m =
54,89,61,71,59
79,59,75,63,35
74,80,64,80,73
76,38,56,82,79
195,57,64,61,67
31,77,71,72,58
114,57,59,30,79
62,69,70,83,105
127,83,59,62,40
Indices start at 1.
(1, 1): 54
(7, 2): 57
(2, 2): 59
(6, 4): 72
(8, 2): 69
(9, 1): 127
(6, 2): 77
(1, 4): 71
(8, 5): 105
(7, 4): 30
(4, 2): 38
(6, 5): 58
(1, 2): 89

data =
[[  8.6   7.8  66.5  19.5 -27.7  23.3 -42.0   7.8  -6.7  -5.6 -45.9  20.2
    9.0  12.9]
 [ 21.1  13.5 -33.6 -20.8  34.5  33.2  -3.9  29.3  36.5  -8.3 -50.0   6.7
   36.9 -32.3]]
Indices start at 1.
row 1 col 1 => 8.6
row 1 col 11 => -45.9
row 2 col 6 => 33.2
row 2 col 3 => -33.6
row 2 col 9 => 36.5
row 2 col 2 => 13.5
row 1 col 5 => -27.7
row 2 col 1 => 21.1
row 1 col 3 => 66.5
row 1 col 13 => 9.0
row 2 col 14 => -32.3
row 2 col 12 => 6.7
row 1 col 10 => -5.6
row 2 col 13 => 36.9
row 2 col 7 => -3.9
row 2 col 4 => -20.8
row 1 col 8 => 7.8

x =
[[-35.1 -14.4   2.5   1.9 -18.1 -74.3  12.8]
 [-44.3  11.3   3.1  12.6   6.3  36.2  12.6]
 [ 32.7   1.9  45.2 -18.4  -1.7 -21.5  17.8]
 [  3.2  -2.7  27.3  -1.3   3.7  24.7  15.0]
 [ 25.3 -10.7  -6.8 -13.7  16.9  14.1  -0.5]
 [-27.4  24.1  26.0 -11.0  -3.4 -11.3 -33.9]
 [-11.3  -0.1   9.0   4.4   7.8  -5.7  -3.0]
 [ 22.7  15.7  -2.6  15.3 -12.8  18.1  22.9]]
Indices start at 1.
(1, 1) = -35.1
(2, 5) = 6.3
(2, 4) = 12.6
(5, 1) = 25.3
(3, 5) = -1.7
(2, 1) = -44.3
(4, 3) = 27.3
(1, 3) = 2.5
(6, 5) = -3.4
(4, 2) = -2.7
(2, 2) = 11.3
(5, 5) = 16.9
(4, 1) = 3.2
(7, 5) = 7.8
(4, 4) = -1.3
(6, 6) = -11.3
(3, 3) = 45.2
(5, 6) = 14.1
(2, 6) = 36.2
(4, 5) = 3.7
(1, 7) = 12.8
(5, 4) = -13.7
(8, 6) = 18.1
(5, 2) = -10.7
(3, 2) = 1.9
(3, 4) = -18.4
(8, 7) = 22.9
(6, 1) = -27.4
(8, 5) = -12.8

X =
[[ 42.0  70.3  52.1  31.6]
 [  6.5  30.3 -28.0  17.0]]
Rows and columns are counted from 1.
(1, 1) => 42.0
(1, 3) => 52.1
(1, 2) => 70.3
(2, 2) => 30.3

M =
array([[  9.1,   1.5,  -3.0, -15.2, -21.9,  24.1, -24.6,  15.5,   9.2,
          2.8,   5.9],
       [  9.3,  11.6,   0.3,   0.2,  -2.6, -10.1,  16.7,  16.0, -11.5,
         20.8,   5.9],
       [-34.9, -22.1,  29.6,  40.3,  46.5, -69.9,  42.5, -22.5, -19.7,
        -14.4,  10.5],
       [ -5.5, -22.2,  19.4,  14.4,  25.3, -22.2,   4.7, -17.5,  -1.8,
          3.1,  10.2],
       [-25.6,  -0.9,   1.0,  12.7,   9.0, -32.2,  20.6, -21.8,  -0.1,
        -19.4,  -5.3],
       [ -6.4,  -4.1,   2.6,   9.2,   4.5,  -3.3,  -3.2,  -2.4,  -5.5,
        -10.3,   3.6],
       [ -1.0,  13.6,  -9.6,  -0.8,  -8.0,  -4.4,  11.1,   6.4,  -4.2,
          5.8,  -1.9],
       [-15.9,  -3.2,   4.1,   9.7,   5.4, -22.1,   5.7, -18.1,  -8.1,
        -22.0,  -4.3],
       [  5.8,  -9.7,   7.8,  -1.8,   8.4,  10.1, -12.9,  -2.2,   2.5,
         -3.6,  -1.7]])
Indices start at 1.
(1, 1) = 9.1
(8, 5) = 5.4
(9, 4) = -1.8
(2, 5) = -2.6
(7, 1) = -1.0
(1, 2) = 1.5
(2, 7) = 16.7
(6, 2) = -4.1
(2, 1) = 9.3
(1, 6) = 24.1
(6, 3) = 2.6
(6, 9) = -5.5
(3, 8) = -22.5
(3, 5) = 46.5
(6, 11) = 3.6
(9, 5) = 8.4
(5, 10) = -19.4
(6, 10) = -10.3
(7, 4) = -0.8
(8, 7) = 5.7
(7, 7) = 11.1
(9, 2) = -9.7
(4, 6) = -22.2
(7, 8) = 6.4
(7, 11) = -1.9
(4, 1) = -5.5
(4, 4) = 14.4
(6, 4) = 9.2
(8, 2) = -3.2
(5, 3) = 1.0
(5, 4) = 12.7
(4, 3) = 19.4
(5, 7) = 20.6

B =
2767  1841  6183  5194  1963  7431  6356  3059  7120
5726  7439  3671  6735  6066  6487  6579  2909  6423
4537  3538  7588  2339  3261  2507  7532  1812  7970
Rows and columns are counted from 1.
(1, 1) = 2767
(2, 1) = 5726
(1, 4) = 5194
(1, 5) = 1963
(3, 9) = 7970
(2, 8) = 2909
(2, 4) = 6735
(1, 2) = 1841
(3, 1) = 4537
(2, 7) = 6579
